In the data rows, zero lies at 4.5, halfway between 4 and 5.
Here are some numbered points:
[6 4 4 5 5 4 3 4 4 5 3 4 3 4 3 2 3 4 4 3 4 4 3 3 4 4 4 4 5 4 5 4 5 4 3 5 5
 5 3 4 4 5 5 5 4 4 7 4 3 5 3 4 4 4 3 5 5 5 4 4 4 5 6 5] 0
[6 6 5 4 6 6 5 3 7 5 5 4 4 3 4 4 4 4 3 4 3 2 4 4 1 3 3 5 5 4 5 6 4 5 4 2 4
 4 4 4 3 4 3 3 2 2 3 3 4 2 4 5 5 5 6 4 1 5 4 6 4 5 4 5] 1
[4 3 3 4 4 4 3 3 2 5 5 3 4 2 4 4 3 3 3 3 4 4 3 5 3 3 4 2 1 1 0 1 0 2 4 4 5
 4 3 4 5 5 3 3 3 3 2 4 3 3 3 4 4 3 3 3 4 4 4 2 5 3 1 5] 2
[4 5 6 4 4 5 5 4 4 4 4 3 4 6 5 5 5 5 5 5 5 5 5 4 6 6 5 6 5 6 6 8 5 5 5 6 6
 7 6 7 6 8 8 5 7 6 6 5 6 7 4 5 5 4 4 4 3 4 5 2 5 4 5 4] 3
[5 5 4 5 5 6 6 5 4 6 6 5 6 6 5 6 5 6 7 3 4 7 8 6 8 5 4 5 4 5 6 6 6 6 5 7 6
 5 6 8 4 7 6 7 4 6 3 0 5 3 4 3 4 3 4 2 3 3 1 4 3 2 5 4] 4
[7 8 6 6 8 6 6 7 7 7 6 7 4 5 4 5 3 5 4 5 4 4 3 3 4 4 4 4 3 2 1 5 4 5 7 6 7
 7 6 7 4 5 6 6 5 5 2 6 4 5 7 7 8 7 6 8 7 6 7 8 4 6 7 7] 5
[6 5 5 6 6 6 6 5 5 5 6 4 4 4 5 4 6 4 4 4 5 4 5 3 6 5 5 5 6 6 6 8 5 4 3 4 3
 3 5 4 3 4 5 4 4 8 6 6 5 5 5 7 5 6 8 6 5 5 8 6 6 7 4 4] 6
[5 5 6 7 3 5 4 5 4 6 5 5 5 4 4 5 3 5 3 4 4 4 4 5 3 5 6 4 1 1 1 0 0 5 6 6 5
 5 5 4 5 4 6 7 5 6 6 9 6 4 5 6 5 5 3 5 5 4 5 6 5 6 5 4] 7
[5 7 7 5 6 5 6 5 5 5 6 6 5 4 5 6 3 5 5 5 6 6 6 4 6 5 4 5 9 5 8 6 7 5 7 6 6
 5 7 4 7 6 7 6 7 4 7 6 5 7 5 5 5 4 6 5 5 6 5 6 5 6 5 5] 8
[4 5 4 4 4 4 5 4 4 4 5 4 5 5 5 5 5 5 6 4 4 5 6 4 5 6 5 5 6 6 5 5 6 5 5 5 5
 4 3 4 3 3 4 3 0 2 2 3 3 2 6 6 4 4 6 3 6 5 5 6 4 5 6 4] 9
[6 2 4 6 6 5 6 5 5 4 4 4 6 4 5 5 6 4 5 4 5 5 5 4 5 4 4 5 3 7 6 8 7 5 5 3 5
 4 5 5 4 6 4 6 5 6 5 1 0 5 5 4 5 5 6 5 5 4 6 6 4 5 4 5] 10
[7 6 7 6 6 7 5 6 5 5 6 6 7 7 7 8 7 6 7 6 7 9 7 7 7 9 5 7 9 5 5 6 5 4 5 6 4
 6 7 6 5 5 5 5 6 6 4 5 7 4 4 5 5 4 4 4 5 4 4 5 4 5 4 3] 11
[8 7 7 7 9 9 7 7 6 8 8 6 3 1 3 2 2 2 2 1 3 2 3 2 1 1 2 2 2 3 2 0 2 3 3 3 5
 2 4 3 3 3 3 2 2 1 4 4 3 5 8 7 7 4 8 7 7 7 7 6 8 8 7 6] 12
[3 7 2 3 3 3 2 3 5 3 4 4 6 3 5 5 3 6 5 5 5 5 5 4 5 5 4 4 4 5 4 4 4 4 5 4 4
 3 4 3 4 3 4 3 3 3 2 2 2 2 3 4 5 5 6 6 4 4 3 5 4 4 6 6] 13
New points follow, each followed by the numbers of its two nearest points above by angle, seen from the average point of the numbered points, nearest first.
[6 3 5 5 7 4 5 6 5 4 5 5 2 1 1 2 1 2 2 1 3 2 2 2 2 3 3 1 2 1 1 2 1 0 0 0 0
 0 0 0 2 1 0 0 4 5 5 5 4 5 4 4 6 5 4 5 5 6 4 5 5 6 4 5] >> 12 2
[7 8 7 8 7 6 7 7 8 6 8 7 4 2 2 3 3 3 2 4 2 3 3 2 4 3 3 3 4 4 3 3 3 3 4 5 5
 4 3 5 4 5 4 4 5 3 5 6 5 4 3 3 6 4 4 4 4 4 4 2 4 7 4 3] >> 12 1
[5 6 5 7 6 3 6 6 4 6 8 7 7 8 7 8 8 8 8 7 7 8 8 8 8 8 8 7 9 8 8 9 7 7 6 7 9
 7 5 7 7 6 7 7 7 6 5 6 5 5 7 9 6 7 6 4 7 7 9 7 6 9 9 3] >> 11 8
[4 4 4 5 5 5 6 6 4 4 5 5 5 4 6 4 7 3 5 8 5 6 6 7 6 4 5 5 5 2 4 4 5 2 5 4 5
 6 6 7 3 7 4 4 5 6 6 5 5 5 3 3 2 2 5 2 2 1 1 2 3 3 3 1] >> 4 3
[7 7 7 7 5 6 5 7 5 5 8 6 5 4 5 5 3 5 5 4 4 5 5 5 4 4 4 4 2 2 3 0 4 6 5 5 4
 5 5 7 7 4 5 6 5 6 7 4 6 7 4 3 4 3 1 4 4 4 4 3 4 3 3 3] >> 7 2
[3 3 4 2 2 3 3 3 3 4 3 3 5 7 4 6 6 5 6 6 6 6 4 7 5 7 5 6 5 5 6 6 4 6 5 6 6
 6 6 6 6 7 5 4 3 0 2 1 3 1 7 5 8 8 6 5 5 6 7 6 5 5 6 7] >> 9 13
[4 5 3 4 4 5 5 4 4 3 3 6 5 4 3 4 5 4 4 6 5 5 4 4 4 5 4 4 5 7 6 4 6 1 3 2 3
 3 1 2 1 2 2 2 4 4 6 4 2 4 5 4 5 5 4 5 3 5 5 5 5 5 4 5] >> 13 0
[4 3 1 4 5 5 5 5 4 4 4 3 4 5 4 5 6 3 5 6 5 4 5 5 4 5 6 6 5 9 3 3 5 5 5 6 5
 5 4 6 5 5 6 4 2 3 3 3 3 4 4 4 5 7 5 5 5 5 5 6 5 4 4 5] >> 9 13
[8 5 5 5 6 6 7 6 5 5 5 7 3 5 4 5 5 4 5 5 5 5 4 4 5 5 4 5 7 7 5 8 6 4 6 5 5
 4 6 5 5 5 5 4 7 7 6 8 9 7 6 6 7 5 3 6 6 5 5 5 6 5 5 5] >> 8 6
[4 4 4 3 4 3 4 4 4 4 5 4 4 3 4 2 4 4 4 3 3 2 3 4 3 3 3 4 5 6 6 5 3 1 2 2 1
 2 2 2 1 2 0 3 5 4 6 5 5 5 6 6 7 5 6 6 7 7 6 6 8 5 6 6] >> 12 6
[6 4 6 4 4 5 5 3 7 6 5 5 4 6 3 4 4 3 4 3 3 1 3 4 4 4 4 3 3 4 2 1 4 2 3 1 3
 3 3 3 4 1 4 4 6 7 6 7 7 8 4 4 5 4 5 3 5 3 4 3 5 4 2 4] >> 2 7
[3 4 5 4 2 4 2 3 3 4 3 3 5 5 4 3 3 5 5 4 4 5 5 5 4 5 4 5 3 3 3 3 3 6 6 7 6
 4 5 5 8 5 4 5 4 5 4 5 3 5 6 5 6 9 7 7 7 6 7 7 7 6 7 7] >> 7 13
[7 7 6 6 6 6 6 7 5 5 6 8 4 3 6 4 4 5 3 4 5 5 3 4 4 4 4 4 5 5 5 5 3 6 5 4 3
 1 6 4 4 5 5 6 6 6 3 4 8 9 2 2 2 2 2 3 4 3 3 1 2 2 2 2] >> 4 11
[4 5 2 4 3 6 5 4 5 5 4 5 4 3 4 3 2 4 4 5 3 3 4 4 4 4 3 4 7 9 5 9 6 5 5 6 4
 4 3 6 5 4 4 4 4 5 4 4 4 4 4 5 5 6 5 5 6 6 2 6 5 5 6 6] >> 13 0
[4 5 6 3 4 3 3 4 4 5 4 4 1 4 4 4 3 3 2 3 4 1 1 2 2 4 4 3 1 1 2 0 1 6 5 7 4
 3 5 7 5 5 5 6 5 4 6 9 4 5 2 4 4 4 2 3 4 3 5 5 5 5 6 4] >> 7 2
[3 2 3 3 3 4 4 3 2 4 3 3 5 4 6 6 5 4 6 5 6 4 5 3 4 5 5 3 5 3 5 4 5 5 5 5 5
 4 5 6 5 6 6 6 6 7 5 7 9 4 4 3 5 4 5 5 3 5 5 4 5 5 5 5] >> 3 7
[2 2 1 2 2 1 1 3 2 1 1 4 4 6 5 4 4 4 3 3 4 5 4 4 4 3 3 5 6 6 1 2 1 2 3 2 1
 4 3 1 3 2 1 3 6 4 3 0 5 5 9 6 7 5 7 8 9 7 7 8 6 5 7 7] >> 13 9
[7 8 8 8 7 7 5 7 7 7 8 8 4 5 5 5 6 5 4 6 4 5 5 5 4 6 7 5 5 1 5 5 5 6 5 7 5
 5 6 7 7 6 7 5 4 7 6 7 6 8 1 1 1 3 2 2 3 4 5 3 3 2 1 4] >> 11 3
[4 4 5 5 4 3 5 4 5 4 6 4 6 5 4 4 5 3 4 4 4 4 4 5 5 4 4 4 4 4 4 5 3 3 1 3 3
 4 3 2 0 4 3 3 2 1 5 5 4 6 3 2 3 3 4 2 4 3 4 2 4 3 4 5] >> 2 0
